In the rows, zero is written as 128.
Named moves (each a turn or a mirror), then the moves between two rows, first move first; the first pair answered:
dubi (before => after):
[109 137 146 147 125 128 168 129 120 156 170 121 118 100  98 104 151 134
 112 122 122  77 123 132 116 140 132 173] => [113 120 164 127 143 123 138 154 125 102 121 136 137 176 141 142 144 137
 125 151 143 180 119 116 115 140  78 109]
[112 157 139 116  94 135 130 108 145 130 124 137 134 152 113 137 124 121
 127 137 127 152  93 133 142 141 143 115] => [111 157 136 121  93 136 134 104 145 140 134 133 128 139 105 130 124 121
 127 129 120 132  95 141 142 139 153 130]
[132 135 141 116 129 135 113 137 130 134 129 130 146 140 113 123 138 139
 129 138 137 150 126 116 124 136 115 131] => [130 139 136 123 125 138 121 128 126 145 136 127 140 123 103 114 142 137
 126 130 132 125 126 122 123 139 126 147]
[137 124 125  80 132 145 114 125 158 119 131 134 156 139 119 144 146 131
 130 143 137 140 103 129 109 133 138 111] => [136 131 117  89 123 148 127 117 154 138 147 132 148 113 106 128 147 134
 126 134 133 105 105 135 109 135 158 130]
gera (before => after):
[144  81 127 128 103 167 146  84 122 132 133 122 115 126 144 147 103 127
 149 135 111 135 168  95 154 130  53 157] => [137  97 121 133  85 174 154  66 127 151 151 121 114 106 123 132 108 122
 143 123 106 111 159 108 156 127  83 173]
[110 150  66 142 152 128  91 180 136 169 142 142 128 108 137 116 116  97
 137 138 106 152 133 128 133 146 105 175] => [111 166  74 143 133 132  99 160 149 179 153 147 126 108 120 110 120  95
 137 132 104 148 114 142 136 151 131 178]
[135  88 116 128 164 110 106 175 109  90  91 126 133 144 184 141 105 137
 143 158 124 154 151 112 118  89  83  92] => [134  90  81 148 155 109 125 152  96 129 138 111 115  74 151 105  98 128
 131 125  95  64 172 121 115  84 122 147]
zodur (before => after):
[128 136 150 139 126 133 134 126 127 118 121 130 137 148 124 148 128 127
 111 131 121 137 113 135 132 128 130 119] => [131 126 129 139 135 124 122 138 117 107 118 128 132 145 134 144 121 125
 116 128 117 139 135 121 128 124 114 112]
[135 111 162 130 151 126 132 148 131  98  96 123 157 135 124 130 134 130
 139 124 167 157 125 116 151 151 121 173] => [134 117 155 127 141 124 125 142 135  91  92 129 153 142 122 131 133 129
 144 121 171 173 120 121 155 148 129 162]
[116 104 152 123 159 130 116 158 121 112 111 116 123 161 163 146 131 137
 117 160 132 158 131 103 125 126  82 110] => [110 129 182 129 151 151 135 139 144 132 118 118 124 168 144 151 146 144
 110 164 138 152  96 115 132 142 101 122]
[141 106 103 137 126 106 117 140 114 119 121 136 134 114 137 127 109 118
 127 120 121 116 163 111 111 112 102 136] => [125 139 151 148 116 133 149 110 143 146 131 137 139 123 108 135 135 134
 107 127 136  99 106 134 120 138 128 157]
Now pairs of rows:
Each pair is 2 to 3 moves apart.
[134 142  32 120 104 105 121 112  98 136 146 119  99 104 108 103  56  95
 129  93 136  88 149 143 107 115 187  95] => [114 128 127 146 168 141 185 122 108 177 141 100 101  87 110 130  89 126
  79 129 153  21 116 132 110 150 126 170]	dubi, gera, zodur
[127 177 133 160 170 142 141 135 111 156 139 153 121  78 129 103 129 188
 170 104  63  43 116 182 120  95 127 152] => [124 188 176 136 162 152 123 145 138 113  97 172 143 168 153 150 138 190
 180 136  96 156  75 185 127 107 100  84]	gera, gera
[ 99 118  81 111 121 145  98 157  91  61 161  97 153 111 149  87 101 126
 156 102 143 130 151 163 127 110 179  71] => [ 99  97  87 122 152 145 108 172  80  72 162  91 150  90 162  87  99 132
 145 110 138  95 168 148 122 115 147  96]	zodur, zodur, zodur
[113  96  96 134 145 115 114 127  92 140 122 111 102  98 157 109 124 145
 137 131 109 106 190  84 104 129  90 153] => [109 169 137 132  73 139 125  69 147 150 132 126 119 152 108 119 151 146
 146 129 133 155  96 138 114 151 174 123]	gera, gera
[125 118 149 161 147 139 140 127 118 137 140 108 127 111 139 139 125 147
 120 151 132 103 142 119 124 137 108 154] => [130 109 113 149 136 119 110 137 102 111 133 110 126 121 154 137 110 135
 138 146 124 138 167 112 122 120 110 117]	zodur, zodur
[118 138 141 144 123 129 131 135 132 134 153 135 115 123 129 139 138 101
 111 136 130 154 113 154 152 153 149  93] => [123 119 110 145 136 113 121 149 116 133 157 129 106  98 139 125 125  96
 114 130 114 133 149 141 146 141 135  98]	dubi, zodur, dubi
[157 158  95 129 111 148 124  91 139 165 119 141 124 134 124 128 138 103
 127  96  77  93 121 134 133 120 156 122] => [150 124 142 130 168 157 138 127 131 161  94 138 127 148 160 155 146 122
 109 132  98  99 121 105 135 132  86 132]	gera, gera, zodur
[126 117 116 143 135 127 157 132 112 150 143 116 118  87 105 107 123 123
 117 123 119  83 141 115 124 123 138 171] => [121 104 161 141 163 139 167 151 119 141 118 118 127 120 128 135 137 136
 105 152 136 113 126 102 128 135  89 163]	dubi, zodur, gera
[163  95 143 103 154 124 126 180  57 132 126 100 114 159 160 143 121 117
 137 161 109 100 151  64 124 147  72 132] => [154 137 178 124 131 146 164 136  84 181 161  95 111 139 113 136 144 127
 115 153 111  52  94  95 132 168 122 176]	zodur, gera, dubi
[158 137 179 157 135 164 177 124 114 137 128  77  87 107 143 140 143 144
  87 146 145 124 117 111 127 152 156 180] => [172 123  92 143 112 134 135 137  85 113 136  79  74  86 152 110 104 118
 117 117 119 132 176 100 119 119 176 155]	zodur, dubi, zodur
[110 113 165 125 163 134 133 152 126 130 118 112 131 130 149 142 128 131
 110 148 137 142 127 127 129 135  80 131] => [108 150 172 132 124 146 143 118 148 141 138 116 136 134 118 130 134 128
 111 140 138 132  88 155 136 145 135 136]	gera, gera, gera
[112 148 171 138 151 149 162 113 157 162 141 125 136 119 123 136 161 140
 101 151 131  74  89 131 149 141 135 159] => [117 115 162 134 185 134 150 144 134 144 129 120 132 115 155 139 155 145
 104 156 130  72 121 106 143 134  87 160]	gera, gera, gera
[120 147 102 124  97 117  92 123 148 135 123 126 105 118  97 108 147 124
 154 108 124 143 130 134 135 127 165 120] => [124 115  91 120 127 110  84 147 127 123 108 126  98 114 121 111 139 125
 152 115 118 142 163 111 126 118 127 119]	dubi, gera, gera
[136 140  98 129 113 109 128 135 127 132 122 115 138  98 133  94 118 102
 144 101 136 137 134 142 146 121 126 123] => [136 145 104 136 104 112 133 130 127 139 125 114 139 102 128  91 118 102
 143  98 138 138 122 151 146 122 136 125]	gera, gera, dubi
[130 153 161 129 110 147 143 104 156 135 139 129 138 137 102 139 140 136
 120 134 133 127  95 152 127 146 162 131] => [125 115 157 136 154 140 153 133 129 142 138 115 128 103 122 131 139 140
 110 140 119  86 131 122 119 147 114 163]	zodur, zodur
[123 160 162  66 106 136 118 122 153  99 126 123 101 169 124 160 137 119
 153 112 133 196 117 156 136 115 126 100] => [133 138  91  75 111 108 106 129 115 109 153 111  81  97 124 119 115 104
 158  84 100 129 182 144 125  91 137 129]	dubi, zodur
[131 131  47 103 113  99  60 149 118  96 111 144 129 130 133 126  80 112
 157 105 114 173 185 111 113 114 144  88] => [129 133  40 106 108 102  65 142 115 107 121 136 125 108 123 115  84 110
 153  97 104 156 189 117 110 112 153 102]	gera, dubi
[148 114  91 133 136 111 121 147 104 127 126 120 119  89 149 109 123 122
 127 119 115  90 185 115 136 113 119 142] => [147 139 119 112 104 123 102 131 133 100 101 135 143 161 149 138 129 118
 142 137 141 182 133 130 143 121 132  83]	gera, dubi
[142 115 147 125 158  99 109 217 137 116 108 164 129 128 168 151 116 142
 126 163 143 139 169 108 143 111  90 107] => [134 178 155 141 101 121 143 148 170 169 160 161 124  92 100 122 132 137
 116 128 135  75 113 158 148 126 192 150]	dubi, gera
[121 145  84 142 119 120 108 106 119 148 147 135  83  92 162 166 138 100
 123  81 123 112 150 127 102 104 148 110] => [118 137 122 131 134 128 108 119 132 124 115 143  98 136 186 199 146 115
 120 111 143 169 127 117 102 114 104  85]	zodur, dubi
[123 121 155 106  99 155 128 134 154 115  98 128 120 133 120 136 125 146
 131 156 117 157 120 142 138 138 164 110] => [124  87 130 113 124 141 124 157 124 117 104 116 106  95 131 122 117 146
 126 147 106 110 167 120 132 126 136 135]	gera, gera
[ 93 123 150 159 140 112 144 115 129 145 135 142 118 117 111 120  95 143
  93 114 119  61 147 117 168 109 136 164] => [ 92 147 180 148 118 121 131 112 154 122 107 158 138 187 115 151 103 143
 106 135 144 144 104 132 174 114 136 112]	gera, dubi
[164 119 129 140 165 148  91 143 106 100  81 128 107 150 160 156 124 126
 136 133 132 149 130 122 124 131  90 110] => [164 165 112 148 105 155 104  93 122 134 125 127 101 124 108 129 128 114
 136 103 126 114 102 157 127 132 176 125]	dubi, zodur
[158 142  95 176  82 174  73  88 195 167 132 118 133 129 127  91 115 142
 148 119 168 117 168 142 106 141 160 134] => [156 133 110 188 101 179  86  92 192 183 134 113 130 113 128  95 121 151
 136 130 167  90 164 136 102 146 147 158]	zodur, zodur
[133 114 129 140 159 120 145 153 120 120 122 127 128 123 141 139 132 133
 123 146 140 121 144 118 132 131  92 140] => [144 118  96 130 138 108 122 148 114 108 127 134 126 125 142 127 116 119
 142 132 132 143 160 121 130 119 114 113]	dubi, zodur, zodur
[145 123 111 123 119 143 164  82 187 140 129 134 140  85 153 113 140 141
 124 164 181 110 119 157 145 110 194 160] => [142 129 123 119 119 145 162  89 196 138 125 138 141 100 154 123 146 143
 120 168 187 120 110 156 146 114 191 157]	gera, dubi
[123 128 137 138 145 134 149 122 125 142 128 123 132 119 140 131 128 136
 121 142 124  92 133 122 123 126 117 153] => [120 141 155 133 130 142 146 114 143 138 122 129 138 147 135 144 133 135
 126 149 134 126 102 128 131 131 128 136]	gera, gera
[114 154  87 121  91 109 103 104 115 118 129 138 132 139 134 110 119 131
 141 116 130 162 135 149 136 123 168  94] => [ 99 147 171 143 139 141 153 108 131 150 120 124 134 148 132 137 151 159
 103 147 149 121  97 141 143 155 122 144]	zodur, dubi, zodur
[120  92  68 121 164 122 109 148 103 120 146 107 120  96 155 118 101 141
 128 110  87  93 180 112 123 109 114 131] => [119 123  83 101 124 129  85 134 130  87 121 124 140 167 158 144 100 139
 153 123 107 188 134 129 133 114 134  70]	gera, zodur, dubi
[143 125 140 132 119 127 126 132 134 106  90 134 138 156 146 145 120 126
 120 142 150 179 139 133 135 120 142  88] => [134 141 173 143 125 146 156 119 146 126  97 129 138 150 127 149 135 135
 104 148 158 154 107 141 137 134 141 117]	zodur, zodur
[119 121 130 127 121 120 124 130 140 108 118 141 141 151 139 139 120 122
 136 139 140 166 110 134 130 127 131 100] => [122 115  98 127 113 106 115 134 123 104 127 138 134 131 141 119 109 112
 143 126 128 151 136 136 124 114 145 101]	dubi, zodur, dubi
[114 144 133 148 117 107 144  73 142 118 137 134 118 130 105 113 130 137
 118  97 138 158  83 150 157 131 160 100] => [115 113 135 137 151  99 126 108 128  92 109 134 121 149 141 133 119 140
 123 116 144 189 109 124 152 125 106  82]	dubi, gera
